In the rows, zero is written as 128.
The rows below fall into families. The same turns and mirrors carry the whole set onto itself and the rows of a family onto each other. For each named row, which other rows are in its family? Write them in the order they are listed.
These 32 rows form 4 families of 8 rows each.
k_375: [160 112 114 150 134 162 131 147 109]
k_356: [163  91 131 103 121 107 135 136  96]
k_859: [166 110 134 112 143  99 138 124  87]
k_499: [155  97 132  96 146 150 135 129  91]
k_761: [108 142 126 138 146 111  80 151 124]
k_329: [142 133 107 145 137 167  95 148 124]
k_589: [148 132 138  90 159  89 114 133 109]
k_987: [133 123 144  81 158 105 104 117 116]
k_878: [163  98 106 140 117 147 139 129  98]
k_140: [169 108 105 144 113 151 127 141 124]
k_180: [166 108 121 112 140 156 128 147  84]
k_380: [127 127 100 160 118 137  98 127 138]
k_220: [164 118  99 142 134 155 145 124 115]
k_44: [120 138 132 132 148 131  73 131 138]
k_80: [111 133 138  99 156  90 109 128 126]
k_634: [144 101 127  97 131  96 137 115  94]
k_42: [135 120 139  77 153 108 116 135  94]
k_360: [161  95 126 115 141 129 151 138  89]
k_762: [124 120 102 146 134 168 118 155 115]
k_520: [118 128 105 139 119 129  98 132 156]
k_354: [112 113 131  96 127  87 107 129 128]
k_34: [153 103 138  98 147 116 148 137  89]
k_122: [123 118 140  93 153  87 124 127 113]
k_434: [109 145 124 109 150 119  81 137 132]
k_837: [110 140 119 139 145 115  93 133 149]
k_836: [118 142 115 153 142 134  94 141 146]
k_224: [151 119 107 164 132 158 120 146 123]
k_371: [104 124 137 122 142  83 102 129 111]
k_159: [145 111 121 147 134 175 103 142 112]
k_998: [102 130 104 151 132 139 108 130 135]
k_265: [110 131 120 116 134  88  98 115 134]
k_219: [166 114 112 102 149 145 152 138  97]

The rest of the family of k_159: k_356, k_499, k_987, k_140, k_44, k_520, k_354
The rest of the family of k_122: k_375, k_80, k_360, k_34, k_837, k_836, k_224

The rows below fall into families. The same turns and mirrors carry the whole set onto itself and the rows of a family onto each other. For each named row, which other rows are in its family? Write them in the order they are listed.
These 32 rows form 4 families of 8 rows each.
k_535: [ 44 128 106 161 137 104 194 142 123  63  97 155 175  99 168]
k_446: [ 35 137 114 150 141 107 205 150 134  57  99 173 182 106 158]
k_779: [ 70  93 149 141 118  65 178 155 135 100  75 178 165 120 111]
k_457: [100 132 165 134 104  80 166 146 133  50  92 187 189 143 154]
k_748: [ 48 127 118 139 139 118 192 147 112  57 103 142 173  90 163]
k_570: [ 87 111 150 155 131  69 162 175 164  79 111 161 226 106 143]
k_981: [ 75 127 143 143 130  86 161 176 173  82 120 168 229 106 145]
k_670: [ 84 144 106 135 112 108 189 160  90 113  86 184 154 130 165]
k_409: [ 72 101 167 139 109  82 178 169 128 102  89 167 161 109 109]
k_437: [ 72 104 146 127 118  78 178 164 133 105  65 173 161 115 109]
k_642: [100 138 135 133 113  53 160 175 145 139 125 183 173 132 153]
k_658: [123 132 156 129 106  65 164 152 147 132 117 165 184 125 145]
k_775: [ 88 154 109 132 138  98 152 138 141  78 130 153 191 115 207]
k_268: [ 79 143  98 130  94 113 188 151 101 106  96 166 150 129 172]
k_342: [ 71 123  87 123 133  99 161 175 138 130 113 135 182  90 154]
k_168: [ 67 112  81 128 132  98 162 160 128 129 112 138 183  95 155]
k_550: [ 94 139 158 139 127  87 169 137 119  56  85 195 197 143 156]
k_231: [ 80 115 162 128 138  70 166 165 162  75 115 146 220 104 137]
k_904: [112 129 145 117 114  54 155 168 156 134 119 173 174 133 162]
k_9: [109 129 177 143 124  74 185 140 131  60  96 185 174 134 158]
k_104: [102 128 147 126  96  51 165 173 151 125 120 174 176 136 151]
k_916: [ 41 138 113 153 140 111 187 138 130  56  84 157 168  99 158]
k_744: [ 95 137 172 146 109  88 176 144 128  58  80 191 186 137 161]
k_880: [ 67 115  86 112 132 104 150 168 138 132 120 156 180 100 144]
k_668: [ 57 129  98 122 126 100 166 153 135 129 122 127 174  89 148]
k_259: [ 77 125 154 151 140  70 159 173 174  71 114 159 216  97 147]
k_906: [ 61  99 142 120 124  78 185 162 134  99  80 190 157 123 110]
k_412: [ 93 139 107 134 109 113 183 130 100 110 102 165 138 116 168]
k_814: [ 79 154  98 125 129  88 160 137 140  76 137 149 185 121 198]
k_796: [ 79 161 104 135 145  77 147 135 143  85 136 166 195 124 190]
k_193: [ 80 145 109 128 104 108 193 147 104 120  86 170 142 125 171]
k_117: [ 96 160 107 135 136  95 182 132 135  88 134 145 194 112 200]

The rest of the family of k_231: k_748, k_409, k_658, k_9, k_668, k_412, k_117
The rest of the family of k_457: k_535, k_779, k_570, k_268, k_168, k_104, k_814
The rest of the family of k_775: k_437, k_342, k_904, k_916, k_744, k_259, k_193

The rows below fall into families. The same turns and mirrors carry the whole set onto itself and the rows of a family onto each other. For each named row, which other rows are in its family? Write them in the order they are listed.
These 32 rows form 4 families of 8 rows each.
k_901: [147 128 153 124 147 137 133 135 145 126 149 133 166 133 165  98 133 100
 133 126 124 114 138  98 101  98]
k_230: [115  97 162 128 106 134 138 159 118 120 124 161 157 128 152 152  96 123
 116 104 103 131 117 114 145 140]
k_694: [110  96 153 133 105 133 140 166 117 113 123 158 166 105 140 153 104 135
 121 103 107 116 116 120 125 143]
k_139: [132 136  78 123 153 125 109 118 111 145 135  96 110 142 138 110 168 135
 122 144 168 142 127 108 127  88]
k_752: [128 134 134 106 108  92 153 135 109 116 110 103 119 104 139 142 123 144
 146 102 153 118 155 143 135  94]
k_436: [113  87  98 165 140 155 115 131 121 147 137 158 148 149 128 117 134 124
  98 137 126 145 105  78 109 135]
k_539: [ 94 107  83 146 125 114 126 128  92 130  85 141 109 121 109 173 135 151
 116 127 141 133  97 132 128 128]
k_221: [ 94 129 108 155 116 129 105 139 118 145 159  85 145 116 146 141 105 137
 135 113 147 150 134 134 103 152]
k_374: [131 146 136  88 134 104 142 132 119 113 119  97 121 111 133 139 124 149
 136 106 158 115 154 140 139  92]
k_628: [133 127  80 142 149 133 116 106 114 154 132  94 118 137 130  95 160 138
 123 148 167 132 121 107 121  99]
k_893: [101 107  87 144 110 113 120 128  91 142  97 125 104 116 105 171 123 166
 110 125 144 144 112 130 142 127]
k_293: [127 137  68 138 152 116 121 106 123 139 127  93 117 118 125 117 160 136
 125 147 168 127 132 113 107  87]
k_155: [149 110 126 123 146 110 146 119 127 131  93 174 117 138 120 130 151 124
  92 138 128 118 112 111 153  80]
k_660: [139 118 140 120 134 135 132 144 153 136 158 116 164 126 162  96 128 107
 131 120 121 125 148 100 100  86]
k_502: [121 101  77 164 137 147 113 134 124 164 142 159 152 147 131 135 139 122
 110 143 113 139  93  91 124 119]
k_604: [102  92  89 134 127 112 130 146  82 122 100 135 106 116 107 167 126 157
 105 121 145 129  97 133 143 120]
k_348: [145 118 121 105 136 116 156 129 122 131 105 182 130 135 127 134 146 122
  97 126 122 110 114  98 145  69]
k_203: [122 132 151 101 120 103 148 132 114  97 105  95 121  98 145 137 119 138
 132 110 160 121 157 136 128 106]
k_214: [158 106 118 117 127 111 166 123 131 126 105 172 126 147 134 123 150 126
  94 125 136 108 124 111 136  75]
k_890: [ 86 126 111 149 130 141  93 143 110 135 145  86 147  97 144 146 107 132
 148 125 135 152 126 116 114 150]
k_320: [105 115  95 144 123 115 126 119  86 127  93 139 107 123 113 175 126 157
 113 132 152 135 100 128 148 137]
k_802: [142 141 140 132 128 139 131 120 157 136 150 121 168 130 169 105 132 102
 136 131 127 130 152  92 109 106]
k_601: [ 98 126 112 143 112 142 107 145 109 139 154  85 154 110 151 139 108 141
 151 112 142 140 138 117  91 143]
k_468: [113 108 159 127 108 119 136 160 120 113 117 166 152 112 138 175  97 126
 121 102 104 126 127 120 123 127]
k_429: [151 129 149 123 129 140 128 139 145 133 160 117 166 127 160  95 124 105
 126 121 132 123 153  96 120  94]
k_566: [149 104 127 112 146 121 150 126 122 119  91 171 124 130 128 129 149 127
 107 141 124 108 114  93 144  71]
k_950: [132 145 137 100 118  96 144 134 118 117 113  98 122  99 147 153 122 140
 144 114 146 115 144 148 137  89]
k_730: [117 101  98 160 148 162 103 131 128 150 137 156 153 144 132 127 134 112
  96 147 118 137  95  87 112 131]
k_833: [114  97 157 143 107 126 149 146 127 119 117 161 162 105 135 160  89 130
 122 108 103 116 121 118 120 134]
k_251: [115  89 103 177 124 147 110 133 117 153 131 162 149 139 136 130 133 116
 107 144 112 144  95  88 103 131]
k_427: [ 98 118 112 161 120 137  96 136 114 134 141  75 142 113 144 134 112 134
 144 122 151 145 137 130 104 153]
k_279: [132 141  78 135 150 120 115 101 119 151 122  99 108 141 132 115 155 120
 120 145 163 141 134 110 125  81]

The rest of the family of k_893: k_901, k_374, k_628, k_155, k_601, k_468, k_251
The rest of the family of k_950: k_139, k_436, k_221, k_660, k_320, k_566, k_833
The rest of the family of k_203: k_230, k_293, k_502, k_604, k_214, k_890, k_802

The rows below fall into families. The same turns and mirrors carry the whole set onto itself and the rows of a family onto each other. For each named row, which other rows are in its family? Write them in the order they are listed.
These 18 rows form 3 families of 6 rows each.
k_528: [118 130  94  98 130 144 139  85  94 140 134 120 148 138 126 125 119 159
 105 113 120  90 120 123 142 137]
k_207: [143 136 119 166 167 126 103 137 151  84 162 130 118 101 101 182 152 117
 137 136 120 128  93 121 122 121]
k_827: [129 128 140 112 165 105 143 111 101 135 145 129 186 127 134 110 165 131
 152 148 122 133  94 138 125  82]
k_640: [131 138  88 107 128 147 139  92  86 136 121 114 159 143 141 132 111 154
 101 113 122 105 104 141 136 124]
k_487: [140 165 131 135 157 132 133 138 145 109 117 130 136 139  89 115  91 171
 119 115 140 119  95 151 120 108]
k_839: [148 161 132 141 146 120 147 127 170 109 114 128 142 140 106 110 106 166
 127 128 137 112  94 151 120 110]
k_91: [144 137 137 174 170 142 116 132 161 101 154 139 138  88 121 167 147 111
 144 132 135 123  99 111 110  95]
k_537: [137 136 143 105 160  84 148 111 123 122 148 120 183 132 137 134 167 114
 152 142 107 129  97 122 123  84]
k_737: [136 121 137 111 154  97 128 111  74 118 122 112 150 122 152 180 168 132
 161  94 128 122 129 108 140 142]
k_691: [136 118 136 125 157 122 121 100  76 125 116 113 161  91 159 178 156 140
 161  99 137 106 138 106 135 125]
k_323: [147 170 152 144 145 109 138 123 148 123 130 123 147 141  88 120  90 159
 120 130 128 107  96 144 139 114]
k_379: [131 124 106 117 149 140  66 132 154 126 109 140 120 114 147 160 116 150
 151 113 120  87 121 121 141 158]
k_100: [126 121 126 112 153 136  69 139 143 126 134 140 119 102 125 171 108 137
 147 128 114 100 111 114 162 160]
k_607: [116 149  98 111 124 125 135  92  98 139 122 117 162 148 136 147  98 146
  93 122 125  85  95 130 144 142]
k_386: [128 131 110 117 154 161  68 147 147 132 114 133 116 108 143 155  97 138
 151 128 118 105 112 121 150 144]
k_266: [139 146 114 166 170 135  94 134 137  96 152 144 125  89 122 170 155 107
 152 130 132 134  93 124 103 106]
k_824: [149 119 137 130 163 123 109 122  66 124 131 107 151 101 156 165 160 131
 168 101 139 122 134 114 142 126]
k_173: [142 124 142 118 162 106 155 105 117 124 166 125 176 127 123 109 168 127
 148 147 113 130 113 129 111  91]

The rest of the family of k_528: k_839, k_91, k_691, k_379, k_173
The rest of the family of k_266: k_827, k_640, k_487, k_386, k_824

